One vector is turned by the same rotation once a tick. Each row is the vector after some number of ticks, and that number follows the row.
The counts run from 0 to 254.
[-19   0   6 -28  -9  -7   7   5  13   3   2  -4   6   0   3   6  -2 -19
   6  -2  -3   4  -6 -10 -17 -15  -7   1  11  -6   0 -14   3  -7  -8  14
   9   3   9  -1  14   2  -6 -15  -3] | 114
[ 26  -2  -1  -5   4  -5 -10  16  -1   2  -8   8  -8 -18 -18  -6  15  13
  -8  13  16 -13  -1  -6  -5  -4   1   3 -10   4  -2   5 -17 -10  -2  11
  18   4   7   6  -6   5 -15   8  -8] | 144
[  1  19  -3  -1  -5   9  -1  -6  15  -1   0  -2   2  20  -1   5   1  -2
 -10 -10  17  -4   6 -11   6  -2  13  -3   7   4 -19   6 -12  24   2   0
 -10   3  -5  -2  12 -14   1  15  -6] | 102
[ -4   5   5   4   6   0   2  10   8  16 -10   1   4   7   3  -5  -6  -6
  17 -16  19   7  -2  17  12 -10  -6  -8  -1   9   3 -10  -6  -2   3  -2
  -9  -8 -25  10  13  18   2  -8  15] | 154
[  4   1  -5 -13  -1  -4   0  -2   6   9 -10   7  -8  -1  -1 -17 -11  -5
   7  10   2  -1  10  -3   8 -17   4   1  -5 -27 -25  10  -3  -4 -21  -1
  -6  11   2   9  19   1 -11  13 -11] | 117
[ -8  -8  -6 -10  -7   0  -1 -15 -11   6   7  -7   2   1   1  -5  15   2
 -19  -2  -8   0  -6  -7  -6   8 -16  17  -9  -7  -3   3  -7  14  -1  21
  21  15  15   9   2  -4   0   2  10] | 199
[ -5   5  -1 -12  -2  -8  -2  -1   4  18  -8   1   5   2   6  -9 -10 -13
   7  11  -7  17   2  -5   2 -15  -3  -2   1 -22 -24   1   3  -6 -20   4
  -7   4   2   8  16   0  -9   1 -14] | 116
[  1  15  11 -18  -7  -6  -7   7  -1  14  -5  -1  15  -3 -13   6  -5   1
   2  -1  23   6   7  -4 -12 -14   3   1  -5  -3   8   1  19  -8  -1  15
  -3   2  -9  -3   7  -6  -9  -8  -8] | 229
[ -4   7  12   1 -11  12  -1  -4  -3  -4   1  -5   0  10   1  -1  -7  -3
 -13  -9  17  15   8 -17   1   5   6  22   2  -3 -13   2  10  21  -7  -6
   3   1  -6  -8  22 -14   2   0   9] | 195
[ -1  12  -4  -3  -5   1   7   6  -7  -6  17   2 -15   1  11 -10   0  -6
   6  -4  -2   0 -12  11 -19 -24 -12  19   1   0  13   2  10   2  -4  10
   6  -3   3   9  17   1 -13  12   5] | 172
[-15   3   0 -14 -15 -12  -2  -8 -16  -6  10  -5   0  15  -6  16   2  -4
  11  -8   1  -2 -11  -5 -20 -15  -8   5  -4  -9  11  -6  12   5   9   0
   0   6   7  -6  22   6  -5   3   4] | 19
[  2  -6  -4 -16  -3  -8 -12   3   1  12 -16   6 -15  17 -11   1  17  -5
  -6  -1  19  -5 -10   7  -2  -2 -14  14 -12   0  -1   1   4   2   0  13
   3   4  12   7   6  13   0   8  18] | 139
[-10   9   1  14  -5   7   8   4   8  -8   2  -7  11   8  17   2 -16  -3
  19   2  -1   2   1  -4   6 -19   8 -15  12  -5  -6 -12  -8  10   2  -9
  -4  -9 -18   2  24  -4  -3   3  -3] | 95
[  1 -10  13  -1  -4 -12  -9   3 -19   3  -5   0   2  15  -9  12  -4   7
   7  -8   5  14 -14 -11  -8  -6  -2  12  -7  -6  11 -10  16  -9   5  10
   5   2  -6 -21  14  13   0 -12 -10] | 227
[  3   3   4   4   6   5 -22  -8   0   7 -14 -12   1  16  -3   6  10 -11
 -18 -12   6  10  -7   0   4  14  -5  10   3   3 -24   6   9  -1  -5  14
   2   7   1 -11 -13  11  11 -14  -1] | 47
[  1  11  -3   4   6   6  -1  -7  -8   3   6   4 -14  -7  13 -22  -6  -5
   2   0  -8   3   0   1   3  -2  -9  16   4   3 -15  21 -20   4  -2   4
  -3  -1   4  19  -3  12  -9  21  -1] | 178
[-10   0   7  -4  -1  -1   8  -9   2  14  -2   4  17   3 -10  -4  -3  -2
  -5 -16  14   1  26 -15  11  13   6   1  11   8   6  -3 -15  13  10   3
  -1   4 -16   3   8   5  -1   6   8] | 7
[  1  -4  20  11  -3  -1  -9   3   0  -8  -4  -4 -12   1   4  11   1  15
  -1  -7  12  13 -14  -2  -5  10   1  -8  16  -2   0  -9  15   9  10  -7
   1  -5 -22 -11  10  -4   6 -11  -9] | 74
[ -9 -18  -2  -8   2   2  -3 -10 -17   5   0  -4   2   8   4  -4  11   2
 -14  -3  -5  11 -11 -13   3   8 -10  14   1  -4 -10   7  -7  17   1  12
  18  13  16   2   1   8   6  -9   7] | 200
[  0  -8   4  12 -12  -4   2 -12 -14  11  -4   9  -2 -12  -2  -9 -11  -1
  14   5 -11   2  19 -14  10  -2  -2   6 -13 -20   5  -9  -4  -2  -6  -9
  -1   1  -7   4  25   7 -14  15  -2] | 211
[-13  -6   7   1  -9  -3  -2 -12  -6  -3   5   3  -1   9  -9  19   6  14
   2 -10  10  -7  -1 -31 -13  12   3 -10   9   7  10  -6  -5   6  15   4
   2   8  -1 -17  -7   6  18  -6 -14] | 13
[ -7  -6  -8  -9   6 -18  20   1  -7   3  14   6  -4  -6   0   0   9  13
   6 -12 -12  -1  -7   3  -1 -12  -4 -10  13   0   6  -7 -19  -2   8  -3
   0   1 -16  16   6  15  -8   0 -12] | 92
[  4  23   9  19  -5   6 -11   6   1   7   2  -6  10   1   3   2   5   1
  -5 -10  14   9 -10   4  -3  11  -4  -3   4  24 -21   9 -13  14  12   6
  -5  -8  -5   5 -14   1   6   2   3] | 162
[  9  13   3   7   5   0   0  28 -12   9   6  -4  10   1   6  -5  -2  11
   1   2  15  29 -16   2  -2 -13  -5  -1   2  -5  -7   4  12  10  -8   9
   2  -5 -10   6   6  -6  -2 -14  -9] | 169
[-11 -19   3   9  -5  -2   1 -26  -7   4 -14  12 -14   2   7  -7 -14   2
   8  -9 -10  -1  16 -11   6  12  -2  16   4  -8   8  -3 -12  -2   7   0
  -4   4 -10   3  14  16   0  14  -1] | 5
[  2 -13  -7  -5   2  -2   0   0   2  -6  -3   2  -5  24   1   1   6  11
 -21  -9  -3  -9 -12 -17  -5   7   2   7   5   3  -4  -7 -15   7   7  22
  13  18   4 -15   6  -6   9  -7  -8] | 106
[ -8 -14   9   0   0   4   8 -18   0   5  -8   8  -8   5  -2  -4 -14   5
   0 -22   8  -3  23 -15   8  12   5  11   6  -4  10  -4 -20   3   8   7
   5   6 -19   0  15   8  -2   6   5] | 6
[ -8  14  12  -6   3   2   3  -5  20  10  -5  -2   5  -9   5 -10   4 -24
   0  -6   8   5  16  16   6  -3  -7  -2  16   9   2 -15   4  -8  -7   5
   2  -8 -11  14   1  16 -17  -4  16] | 61
[-15   5 -11   4 -17   1   6 -18  -2  10  -1   2   0  -6  10  -8   2 -11
  16  -1  -3  -6  21   0   4 -11  -1  -2   5 -19  11  -3   0  10  -5  -5
   0  -3   4  14   9   5 -16  20   2] | 3
[ -9 -16  -5  14  -3  -4  -1 -13 -12  -9   5   3  -7  15  -7  14  12  19
   0  -8   8  -7  -3 -19   4   8   1  -2   0   4   5 -15 -14  13  13   2
   3   6   5 -19   0   9  13   9  -4] | 12
[  3  11   6  16  -9  -1  -2 -10   6  -5   7  -8  11  -6  13  13 -12  -7
  10  12 -10  -6   6  -4  -6  -8  -1 -17 -13   1  -6 -24  -6 -17  -5   3
  -3  -3  -6 -13   1   5 -10   5 -19] | 36
[ -3   3   5  -4  11   6   8  12  12  11  -3   5  -3   7  18 -24  -9  -9
   2  -1  18  13   9  -2  -1  -3  -4   6  19  -5   8   1   7   1 -10  25
  -1   2   1   5   4   3  -9  -8  -6] | 175
[ -1  13   8   8   0   3  -3 -10  -7  -5   5  -7  -9   6   5  12 -17  -7
  11 -19  -1   8 -12  12  -8  -8  -9   1  -9   8  -5  -7  -2  -9  -5  -7
 -11  -5 -28   0   4  17  10  -5   4] | 247
[ -4  -2  15   3 -12  -6 -10 -13 -15   2  -6   4   5  -1 -15  21   3  11
  -7 -11  -4  -3  -4 -18 -12  18  -4   9  -7  12  -3  -4 -16   0  17   7
   4   5  -8 -11  -3   8   8  -2  -1] | 220
[ 18   6 -11  30  -3   8 -13  13  -8  -9   6  -3  -7   7   8   0   9  10
  -8   4  13  -7 -17   1  -4  -5   0  -5  -8   5  -3  -2  -8  18   3   6
  13   6   6  -8  -1  -8   1  12  -3] | 164
[  7  13  -6  -6  -4  -1   5  16  -5  -7  19   4 -15  -3  13  -8   0   9
   8   6  11   2 -13  14 -18 -31  -7   3  -5  -8   5  10   9   6  -3   7
  -4  -1   1  10  12  -1 -10  15  -1] | 171
[  3  -8  -7  16   4  -2  -4  -9  -2  -1  -6   5 -29   1 -10 -12  21  -5
  -1 -17  -1 -11  10   3   8  12   3   2   7   3   6  -4  -8   8  -7 -12
   3  -5  -8  -1  -5  26  -5  16   6] | 65
[  8  -1   1  31 -10  -3 -17  -1  -6   7 -15  12 -16  12  11 -11   1   0
  -6 -10  -3  -4   5   9   2  15  -6   7 -10   6   7 -11  -4   0   4   4
 -10  -6  -6  -4   3   8  -4  19   2] | 158
[  0   7  10   2 -11  -1   0   7  22  -1   4  -6   9 -12 -10  19   9   1
  -1  11  11 -12   6  -8  -7   1  -3 -27  -9   7  -7 -20 -13   2  -3  -2
   6   6  -9  -6  -3  -9   3  -4  -9] | 129
[-14   2  -3  -4 -10 -11   8 -14   6   9  -9   7  -5  14  13   1  -4   2
 -10 -32 -21  -5   5  -2  -6   7  -9  10   7  -1   3  -3  -9   9   3   9
  -7   3 -20   1  10  -1   1   3   2] | 99
[ -4   8   3  -4   1   2  -1 -11  11   3  -9   1   4  28   4   1  -8   7
 -10 -13  13   7   6  -9  11   2   1   1   7   6 -24   2 -12  22   3   2
 -16   7 -17   0  12  -7  10   2  -4] | 101
[-11   2  -5   1  -2  -8   3  -7   1   9 -11   3   5  23   6  -1  -9  -1
  -8 -26  -8  14   2  -2   9  11  -6  10   5   4 -13  -1 -12  16   4   2
 -14   5 -20  -2  16  -2   8  -3   0] | 100
